Look-ups in named tables: a row name and a column name give one cell, copied from the table.

Table buv
,gen,sefif,ropogu
gosi,7830,2878,5048
vulozi,7399,6034,5416
dod,8045,4110,8055
rukib,4492,2448,6632
zugib,3230,7408,2973
simupud,2964,1949,4060
govofa,3344,7956,3764
bezeve,5300,6497,6562
folut,4984,7216,6133
satu,6357,3270,5111

What is the gen of rukib in buv?
4492
What is the gen of satu in buv?
6357
What is the ropogu of vulozi in buv?
5416
What is the sefif of dod in buv?
4110
What is the ropogu of zugib in buv?
2973
What is the sefif of govofa in buv?
7956
What is the ropogu of simupud in buv?
4060
What is the gen of govofa in buv?
3344
What is the ropogu of bezeve in buv?
6562
What is the sefif of folut in buv?
7216
What is the gen of simupud in buv?
2964
What is the ropogu of dod in buv?
8055

Table gifab
cols = vul, lat, tefak, fub, kaneri, kar, non, minem, rab, sima
naf: [2870, 5318, 5663, 5691, 2832, 2270, 2538, 4377, 3429, 3632]
pup: [5477, 1617, 1116, 1649, 5092, 4066, 4275, 1021, 2589, 5574]
kunati: [2928, 5743, 5800, 6653, 4398, 297, 3018, 3730, 1260, 5978]
diz: [1743, 7043, 7699, 7831, 2343, 1400, 2081, 6150, 3221, 3099]
zub: [3469, 4977, 5972, 5616, 1408, 3733, 1528, 4404, 4312, 2301]
retu: [4138, 2724, 2883, 2330, 2860, 5524, 3554, 3545, 5234, 2279]
zup: [4030, 3275, 3131, 3008, 4042, 3845, 4192, 3314, 3692, 4059]
lifume: [3103, 4140, 4157, 3674, 3689, 4058, 4554, 5037, 4427, 2999]
lefinu: [4573, 1758, 989, 1087, 5101, 5145, 5315, 2761, 3991, 4024]
vubapeg: [4030, 3958, 4706, 4218, 1811, 5312, 2522, 4599, 4818, 1748]
lonaru: [3372, 3219, 3474, 2614, 2329, 6633, 3867, 5453, 6381, 526]

tefak of lonaru = 3474
sima of lefinu = 4024
lat of zup = 3275
rab of zup = 3692
rab of retu = 5234
non of vubapeg = 2522
lat of lifume = 4140
kar of naf = 2270
sima of lifume = 2999
sima of retu = 2279
kar of lefinu = 5145
lat of pup = 1617
lat of kunati = 5743

zanapef =
	fide	lozok	pumepi	tapo
penimak	120	125	112	74
nid	34	46	48	172
rege	40	178	170	40
zak	150	47	52	159
surit	45	13	2	239
mor	32	141	118	87
mub	165	37	46	170
tigivu	39	17	16	221

pumepi of mub is 46
pumepi of mor is 118
tapo of tigivu is 221
tapo of mub is 170
lozok of rege is 178
pumepi of penimak is 112
lozok of nid is 46
lozok of zak is 47
lozok of surit is 13
tapo of nid is 172
pumepi of surit is 2
tapo of rege is 40

Table ved
fields: maz, muralu
nugibiv: [114, 179]
dazo: [203, 174]
kas: [222, 195]
bupi: [170, 154]
vomido: [135, 150]
milebes: [241, 181]
sig: [11, 187]
vit: [160, 211]
zutor: [77, 201]
dep: [147, 174]
musoda: [214, 157]
vivofa: [169, 153]
nafat: [140, 149]
nudifal: [154, 161]

nudifal, muralu -> 161
kas, muralu -> 195
nugibiv, maz -> 114
zutor, maz -> 77
dep, muralu -> 174
dep, maz -> 147
sig, maz -> 11
dazo, muralu -> 174
Which row has the largest maz? milebes

kol =
	lop	likod	rosuvu	pas
felan	4.60	6.53	-0.62	4.82
zaf	4.85	6.95	-1.44	4.85
mir	4.72	6.73	-1.01	4.85
niboz	4.87	8.23	-5.55	3.64
razara	5.11	7.40	-2.46	4.73
pira	5.27	7.85	-3.81	4.33
vuser	4.98	7.17	-1.92	4.81
gesi	4.48	6.34	-0.28	4.77
kasaba	4.22	8.33	-6.43	3.29
fon	5.19	8.06	-4.65	4.00
lifevok	5.21	7.63	-3.08	4.56

rosuvu of fon: -4.65
likod of niboz: 8.23
pas of felan: 4.82
likod of pira: 7.85
rosuvu of niboz: -5.55
pas of zaf: 4.85
pas of pira: 4.33
lop of lifevok: 5.21
likod of gesi: 6.34
lop of zaf: 4.85
pas of razara: 4.73
rosuvu of felan: -0.62
rosuvu of mir: -1.01
rosuvu of vuser: -1.92
lop of fon: 5.19
likod of zaf: 6.95
pas of lifevok: 4.56
rosuvu of kasaba: -6.43
rosuvu of lifevok: -3.08
lop of pira: 5.27

